Here are some points, one per row:
array([ 22,   6,  -1,  17, -94,  -8, -13, -10,  -8, -20, -31, -70,  13,  41,  19,   4, -10,  41, -10, -78, -69,   2,
        36,  43])
array([-28, -45, -15,  21,  32,  31,  64, -36, -59,  34, -19,  13,  34,  18, -59, -43,  43,   4,  21,  27,  -9, -73,
       -54,   9])
array([ 27, -41,   3, -18,  26,  50,  21,   4,  -8, -39,  55, -47,  14,  19,  28,  21,  34,  25, -46,   3, -10,   1,
        12, -33])
array([ 19, -61,  11,  33, -30, -41, -28, -16,  -3,  23,  -3, -69, -10,  43,  45,  -8, -10, -19, -11,   8,  20,   1,
        -2,  17])
array([ 36, -43,  25, -33,  38,   8,  28, -11,  14, -16,  28,  35,  17,   4,  18,  41,  -9,   7, -21,  17,  26,  34,
       -37, -16])
array([ 48, -69,  22,  32,  -9,   9, -54,  11,  28, -31,  27, -50,  32,  12, -46, -15,  40, -15,  17,  32,   0, -17,
         1, -59])
array([-46,   6, -65,   8,  66, -31,  15,   0, -57, -28,  30, -21, -47,  -8,  52,  10, -17, -34,  -8, -19,  43,  33,
        27,  -7])
array([ 17,  39,  46, -29,  -8, -10,   3, -33,  47,  -4,  20,  34, -18, -21,  19,  25,  57, -37,  36,   8, -21,  10,
       -23,  82])
array([ 42, -10,  36,  -4, -38,  61, -29,  -4,  34, -29, -35,  34, -64, -13,  -8,  61,  -2,  14, -32, -11,  36,   2,
        50,   1])
array([ 17,  49,  37,  65,  22, -24,  49, -48,  -9, -22,   8, -10,   8, -25, -57, -38, -21, -29,  21, -37,  43,  10,
        26,  22])
array([  4,   6, -28, -22, -24, -69, -35,   1,  28,  -7, -11, -17,  51, -62, -61, -26, -25,   2, -43,  22,  10,   3,
        23,  -8])
array([-22,  43, -46,  59, -34,  -5,  32,  13,  30, -39,  11,  53,  32, -11, -15, -24,  -9,  19,  -8, -21,  36, -17,
       -27, -11])
array([-13,  20,  19,  24,  36,  48, -22,   0,  29,  13, -71, -10,  51, -59,  14,   9, -12,  11,  42,  26, -45,  43,
        10,   5])
array([ 47,  39,  -3,  -7,  54, -11,  15,  -9, -42,  20, -61,  41, -25,  33,  11,  10,  14,  -5, -33,  50, -52,  35,
        42, -30])
array([-37,  27,   2,   9, -10, -36,   6,  44,   7,  38, -59,  -3,  34,  29, -35,  19,  61,  14,  -4,  -7,  18,  27,
        64, -25])
array([-62, -11,  -2,  18,   3,  -4, -33,  51,   1, -13,  37,  40,  -8,  34, -62,   6,   4, -12,  25, -40, -29,  16,
       -14,  25])
array([ 50, -70, -43, -15, -55,  36,  -7, -29,  18,  -2, -46,  -8, -21,   1,  16,  -8,  48,  -1,  42,   3,  67,  -9,
       -11,  38])
array([-25,  15,  36,  -4,  15, -31, -34,  39,  43, -22,  12,  17, -48, -23,  -4, -29, -16,  14,  25,  -5, -83, -24,
        67, -77])
array([ 14,  41,   2,  26,   4,   3,   4,  77, -19, -28, -17, -17,  49, -53,  24, -62, -17,  -2, -47, -17,  33,  52,
       -17,  42])
array([-58,  10,  15, -33,   2,  29, -25,  25,   3,  14, -58, -10,  -3,  16,  38,  20,   7,  35, -61, -16, -47, -16,
       -43,   2])
array([-27,   3,  -5,  57, -30,  29, -60, -10,  16,  -7, -44,  22,  16,  39,  75, -35,  30, -20,  37,  23,  46,  -3,
        13,   2])
array([-33, -50, -16,   2,  11,   3,  57,   1,  43,  44,  36,  30, -30, -35, -47,   5,   2, -26, -48,  19,  -6,  66,
        19,  -7])
array([  3,   0,  -6,  10, -32,  15,  12,  10, -53,  56,  -1,   4, -79, -54,   3, -19,  -7,  52, -16, -38,  45,  -1,
       -23, -20])
array([-18,  12,   7, -20, -10, -57,  61,  -7,  33, -13,   5, -13, -35,  -5,  22, -19,  -3,  58, -56,  20,  28, -27,
       -32,  21])
array([ 22, -11, -31, -45,  45,   8,  25, -54,  45, -38, -45, -25,  -3,  35,  18, -52,  -9, -49, -22,  13,  56, -35,
        30, -39])
array([  3, -63,  20, -24, -21,  -4,  46, -10, -28, -24, -24,  49,  25,   4,  -6, -13, -40, -66,  50,  -6,  -5, -22,
        14,  16])
array([  8,  -3, -44,  53,  42, -24,  -7,  -7,  40,  15,   3,   8, -40,  15, -45,  17, -17, -19,  26,  -4,  18,  37,
        40,  77])
array([-11,  -9,  25,  26,  13,  12, -10,   0,  -8,  26,  67,   0,  27, -15,  -3,  -2,  27,   3,  29,  33,  -9,  36,
         3, -19])
array([-35,  21,  25,   5,  28,  29, -44,  29,  -1, -48,  -8,   0,  10, -25, -37,  31,  40, -13, -27, -49,  33, -37,
       -35, -11])
array([-20,  25, -47, -52,  28,  40,   0,  -1,  -2, -16,  19,  -8, -15, -65,  30, -25, -35,   9,  45, -54, -19, -10,
        50, -12])
array([ -8, -14,   6, -10,  41, -32,   8,  14,  -8, -85,   6,  19,  -9,  29,  14, -12,  17,  28, -29,  -8, -22,   4,
       -36,  52])
array([ -2, -30,  24, -33,  -6, -34,  32,  -7, -48,  19,  -2,  53,  46, -54,  -7,  31,  74,  22,   1, -60,  11,  13,
        18,  -7])
array([ 19, -29, -64, -11,  -5, -12,  -5,   8,  66,  12, -41,  36, -55,  61, -34, -50,  57, -18,  32, -20,  -5,  19,
       -51, -39])
array([-25,  -2,  41, -65, -33,   6,  24,  15,  33,  48,  11, -59, -33,  14, -45, -21, -37, -22,   0,  -9,  -2,  25,
       -58,  -6])
array([  9,  12, -68, -72, -21, -24,   6, -28,  36,  29,  11,  32,  37, -11,  16,   9, -73,  37,  36, -61, -31,  -7,
       -41, -22])
array([ 34,  36,   4, -25,   3,  19,  -4, -42, -16, -65,  19,  39,  23, -25,  18,  20,  -1, -10,   1, -24, -18, -12,
        12, -20])
array([  7,   2,  -7,  34,  61,  26,  27, -36,  40,  83,  40,  10,  20,  32,  14, -10,  18,  34,   5, -12, -57, -89,
        53,  43])
array([  3,   8, -13, -16, -17,  39,  19,  24, -50,  -4, -31,  18, -59,  -4, -43,  27,  -3,  28,   5,  37, -38, -27,
       -20,  24])
array([ 13,  30,  38,  30,  76, -33,  37, -27,  35, -27, -16,   3,  17,  60,   9,  55,  -9,  36,   0, -21,  33,  19,
       -15, -49])
array([-18,  34,  29,  29,  -4,  13,  -7, -29, -48,  20,   5,   0, -62, -17,  16, -17,  11,  37,  41,  -1,  -4,  29,
       -13, -63])
array([-24, -30, -23, -18, -10, -39, -14,  32, -72, -33,  17,  -3,  13,  39,  28, -20,   7, -37,  40,  28,  12, -56,
        11,  32])
array([  55,   -1,   17,   14,    9,   45,  -58,   17,    3,   31,   12,   40,   23,   25,  -10, -115,  -31,  -18,
        -32,  -31,    6,  -17,  -34,  -29])
array([-20,   6,  30, -12,  14,  57,  -3,  -1,  12, -18, -15,  70,   9,  12,  -9,  -4,  -9, -14, -25,  20, -57,  42,
        -4, 104])
array([ 37,  23,  21, -16,  14, -32, -34,   2,   4,   8, -27, -18,   2, -55,  -9,  17,  45,  12, -10,  -7,  12, -32,
        -8,   1])
array([ 39, -12,  28,  21, -18, -19,  56,  80, -13,  35,   4,  34,  19,   4,  -2,  36, -56,   0, -55,  45,  27, -52,
        69,   3])
array([-45, -10, -25,  31, -39,  37,  36, -59,  10,   1,  14, -43, -21, -24,   3,  22,  -4, -19, -11, -16, -13,  34,
        72, -10])
array([ 40, -32,  17,  36,  12,   0,   2, -16,  -1,  -5, -13,  26, -39,   8,  53, -33, -40, -17, -21,  13, -17, -53,
       -31,  -3])
array([  7,   0,  17,  11,   6,  56,  50,  78,   8,  27,  16, -29,  11,  32,  33,  24, -13,  12,  33,  10,  63,  36,
       -25,  -6])
array([-29,  35, -35,  14, -11,  13,   8,   9,  12,  28, -12, -49,  11,  21,  -5,  41, -45, -45, -31, -20, -10, -25,
       -13,  12])
array([ 50, -23,  35,  21,  38,  17, -15,  39, -10, -28,  -1, -56, -24, -37, -61,  23, -34,  12,  31, -66,   8, -39,
        -2,  32])
array([ 13,  38, -72,  76, -19, -45,  12,  33,  -1,   1,  -5,  11, -19, -24,  49,  69,  27,  30,  27,  49, -38, -24,
       -43, -17])
array([ 25,  30,  -8, -12, -51,   7,  11,  18,  21,  33,  89,   9,  14,   7,  47, -51,  65, -39, -37, -17, -20,  11,
        13,  15])
array([-39,  30,  70, -33, -52, -12, -14, -50,  -8,  21,  24,  17, -24,  14,  13,  41,  -4, -33,  23,  -9,  41,  -1,
        22,   8])
array([ 48,  65,  12,  20,   2, -17,   6,  12, -15,  60,  29, -54,  -9, -11, -10,  27,  14, -31,  17, -23, -12, -20,
       -32,   4])
array([ 40,  28,  21, -42,   1, -35, -30,  40, -30,  10,  48,   2,  -8,  79, -14,  20, -53,  -5,  42,   9, -10,  12,
        13,   0])
array([-24, -39,   4,  18,  25, -71, -22, -72,  31,  -2,  15, -20,  41,  12,  -3,  24, -28,  30, -17,   3, -16,   5,
       -27,  20])
array([  9, -15, -14,   2, -19, -14, -27, -37, -29,  12,  18,  40,  31,  17,   1, -14,   1,  34, -38, -75,  19,  38,
        24,   8])
array([-32, -60,  72,  18,   7, -47,  42,  16, -18,  22, -39, -29, -21, -22,  42, -81,  48, -18,  10, -23, -66,  11,
        -8, -28])
array([ -6, -27, -30, -31,  35, -17, -49,  48,   7,  -8,  43,  -9,   2, -26,  13,  -7,   1,  77,  52,  67,  38,  11,
        28,  36])
array([ -6,  40, -15, -45,   4,  48,  13, -46, -37,  48, -20, -42,  68,  19, -16,  -2,   4,  48,  18,  37,  23, -27,
         4,   8])
array([-28, -23,  12, -11, -56, -29,   2, -22, -21, -30, -18,   1,  27,   2, -63,  -5, -31,  52, -28,  67,  -1,  16,
        18, -40])
Along one direction, these points spread out more than along any other. Where along it does each point below lie, from 0 to 99? The average is 50, and the first point in the table lies past the average. One standard deviation of the points above along it is 16.
array([-23, -80,   1,  29,  24,  28, -20,  -9,  -5,   8,  -7, -18,   2, -16,  50, -17, -53, -21,  24,  13, -17, -23,
        10, -23]) 30
array([  5, -15, -36,   0,  25,  -6, -53, -33, -77,   5,  19, -35, -40,  -9, -27,  14,  -9,  -5, -57,  19, -32,  49,
        -1,  36]) 60
array([-41,  19, -33, -36, -17,   0,  -1,  53,  24,  -9,   5, -10,  10,  30,  -6, -13,  22,   6, -13,  13,   8, -14,
        56,  -7]) 53
array([ 62,  31, -35, -36,  28,   6, -15, -10,   1,  28, -23, -17,   2,  13, -13, -15,   4,  32,  16,  23,  -1,  87,
         4,   5]) 55
array([-43,  27,  47,  23, -29,  -1, -23, -28,  60,   0,  36,  35,  13, -37,  24, -13, -34,  53,   6,  52,  19,  13,
       -42,   3]) 60
array([-74,  78,  12,  -2,  13,  29, -54, -39, -33, -15,  11, -14, -25,  59, -31, -17,   6, -14, -31,   2,  42, -27,
        -6,  -7]) 51
array([ 18, -10, -25,   2, -33,  11, -30, -23,  -7, -20,  43,  34, -39, -36, -27,  22,  19,  31,  -7,  31,   8, -47,
        11, -12]) 53
array([  15,  -23,  -41,   20,  -20,  -19,  -62,   -4,  -41,   47,  -29,   52,   44,  -15,    6,   30,  -27, -107,
        -14,    4,   -9,    4,  -48,  -51]) 37
array([ -7,  -5,  28, -58,  18, -46,  -9,  17,   4,  11, -99,  -6, -10, -29,  33,  -6,  -7, -50,  34,  24,  40, -35,
       -10,  24]) 37
array([-30, -43,  -5,   9, -28,  21,  35,  41,  -6, -33,   1,   8,  30,  39,   8,  72,  -8,  13,  35, -46,  -6,  32,
       -16, -40]) 57
array([-14,  17, -16, -35,  12,  37,  14,  16,  44, -14,  31, -51,  12, -54,   9,  60,  20, -75, -32,  22, -20, -33,
       -28, -12]) 60
array([ 46,  58,  -1,   1, -50,  16,  74, -17, -21, -91,   4, -29,   6,  10,  -7, -25,   0, -25,  38,  61, -47,  32,
       -30,  -6]) 46
